data = array([100, 119, 132, 110, 132, 146, 115, 127, 144, 157, 109])
data[0] -> 100
data[3] -> 110
data[10] -> 109
data[4] -> 132

grid = [134 129 155 134]
grid[0] -> 134
grid[1] -> 129
grid[2] -> 155

arr = [101 132 150 104 127 123 122 131]
arr[-8] => 101
arr[-3] => 123
arr[-2] => 122

x =
[[128 115 123 119 126 119 116 126 131 122 123 125 129 124]
 [128 134 118 142 113 135 125 141 119 130 131 125 123 129]
 [143 125 121 128 129 140 149 123 127 148 130 146 127 143]
 [116 118 123 129 126 144 127 123 130 130 141 129 110 129]
 [114 120 115 144 122 120 125 131 135 110 115 119 128 124]
 [126 127 123 133 131 124 141 133 116 138 111 127 118 132]
 [140 125 122 128 124 136 121 129 130 127 101 117 110 140]
 [130 133 130 153 146 118 126 129 117 139 135 136 115 136]
 [131 122 106 122 140 144 121 141 130 108 138 127 117 142]
 [137 130 136 122 123 127 141 142 136 144 132 123 131 143]]
x[-10, 0] = 128
x[-1] = [137, 130, 136, 122, 123, 127, 141, 142, 136, 144, 132, 123, 131, 143]
x[3, 1] = 118
x[-8, 12] = 127
x[-6, -3] = 119
x[-4, 8] = 130
x[-6, -4] = 115
x[-4, -2] = 110
x[7] = [130, 133, 130, 153, 146, 118, 126, 129, 117, 139, 135, 136, 115, 136]
x[1] = [128, 134, 118, 142, 113, 135, 125, 141, 119, 130, 131, 125, 123, 129]
x[6, -1] = 140
x[-2, 10] = 138
x[:, 6] = [116, 125, 149, 127, 125, 141, 121, 126, 121, 141]
x[:, -7] = [126, 141, 123, 123, 131, 133, 129, 129, 141, 142]
x[2, -13] = 125
x[9, 3] = 122
x[-3, 6] = 126
x[-6, 1] = 120
x[3, -12] = 123
x[:, -4] = [123, 131, 130, 141, 115, 111, 101, 135, 138, 132]
x[-3, -9] = 118
x[7, -2] = 115
x[:, -12] = [123, 118, 121, 123, 115, 123, 122, 130, 106, 136]
x[7, -7] = 129
x[3, 9] = 130
x[-8, -6] = 127
x[-6] = [114, 120, 115, 144, 122, 120, 125, 131, 135, 110, 115, 119, 128, 124]
x[3, -2] = 110
x[3] = [116, 118, 123, 129, 126, 144, 127, 123, 130, 130, 141, 129, 110, 129]
x[-3, 4] = 146
x[1, -4] = 131
x[-6, 5] = 120
x[0, 3] = 119
x[-10, -7] = 126

m =
[[121 120 144 115 129 106 155 123 142 104]
 [123 132 118 132 128 144 129 116 124 141]]
m[0,0] => 121
m[1] => [123, 132, 118, 132, 128, 144, 129, 116, 124, 141]
m[0,1] => 120
m[1,2] => 118
m[0] => [121, 120, 144, 115, 129, 106, 155, 123, 142, 104]
m[1,1] => 132
m[1,7] => 116
m[0,7] => 123

A =
[[128 149 110 148 128 134 124 122 117 133 128 128 130 121]
 [130 111 107 118 128 151 130 129 115 151 130 127 119 120]
 [122 115 128 118 128 146 131 116 130 143 129 127 121 128]]
A[0,0]: 128
A[2,2]: 128
A[0,12]: 130
A[1,13]: 120
A[1,3]: 118
A[0,3]: 148
A[1,0]: 130
A[:, 11]: [128, 127, 127]
A[1,10]: 130
A[1]: [130, 111, 107, 118, 128, 151, 130, 129, 115, 151, 130, 127, 119, 120]
A[2]: [122, 115, 128, 118, 128, 146, 131, 116, 130, 143, 129, 127, 121, 128]
A[0,11]: 128
A[2,1]: 115
A[2,5]: 146
A[0,2]: 110

a =
138  129  129  129  129  130  128
125  112  148  131  129  127  118
128  119  151  128  125  123  122
130  130  109  129  132  141  130
132  128  121  128  130  135  129
114  126  130  133  134  132  125
110  126  127  131  133  135  126
a[0, 0] -> 138
a[:, 5] -> [130, 127, 123, 141, 135, 132, 135]
a[0, 5] -> 130
a[:, 4] -> [129, 129, 125, 132, 130, 134, 133]
a[4] -> [132, 128, 121, 128, 130, 135, 129]
a[4, 0] -> 132
a[:, 6] -> [128, 118, 122, 130, 129, 125, 126]
a[2] -> [128, 119, 151, 128, 125, 123, 122]
a[3, 2] -> 109
a[:, 1] -> [129, 112, 119, 130, 128, 126, 126]
a[2, 3] -> 128
a[1, 0] -> 125
a[3, 5] -> 141
a[6] -> [110, 126, 127, 131, 133, 135, 126]
a[:, 3] -> [129, 131, 128, 129, 128, 133, 131]
a[4, 5] -> 135

B = 145,127,129,126,152
B[0]: 145
B[3]: 126
B[2]: 129

W =
[[139 143 122 116 143 135 109 116]
 [140 109 115 136 146 124 116 139]
 [115 135 146 124 116 138 141 110]
 [111 121 148 134 119 121 150 120]
 [116 137 142 110 114 134 147 125]
 [131 109 117 142 141 122 117 146]]
W[0][0] -> 139
W[0][5] -> 135
W[4][0] -> 116
W[2][3] -> 124
W[4][4] -> 114
W[2][5] -> 138
W[0][2] -> 122
W[3][1] -> 121
W[2][0] -> 115
W[0][4] -> 143
W[4][7] -> 125
W[:, 2] -> [122, 115, 146, 148, 142, 117]
W[4][3] -> 110
W[:, 6] -> [109, 116, 141, 150, 147, 117]
W[:, 3] -> [116, 136, 124, 134, 110, 142]
W[2] -> [115, 135, 146, 124, 116, 138, 141, 110]
W[1][2] -> 115

X =
[[124, 131, 130, 129],
 [130, 126, 128, 127],
 [128, 132, 127, 126],
 [140, 127, 128, 126],
 [130, 129, 125, 126],
 [138, 128, 128, 126],
 [125, 131, 131, 131],
 [139, 131, 122, 127],
 [114, 156, 122, 124]]
Indices start at 0.
(0, 0) -> 124
(4, 1) -> 129
(8, 1) -> 156
(6, 1) -> 131
(8, 3) -> 124
(7, 3) -> 127
(0, 2) -> 130
(8, 2) -> 122
(1, 0) -> 130
(5, 3) -> 126
(5, 1) -> 128
(5, 0) -> 138
(1, 3) -> 127
(6, 3) -> 131
(2, 0) -> 128
(6, 0) -> 125

M =
[[112 119 135 137 138 118 121 127]
 [147  99 133 138 136 139 130 128]]
Rows and columns are counted from 0.
(0, 0)	112
(1, 7)	128
(1, 1)	99
(0, 6)	121
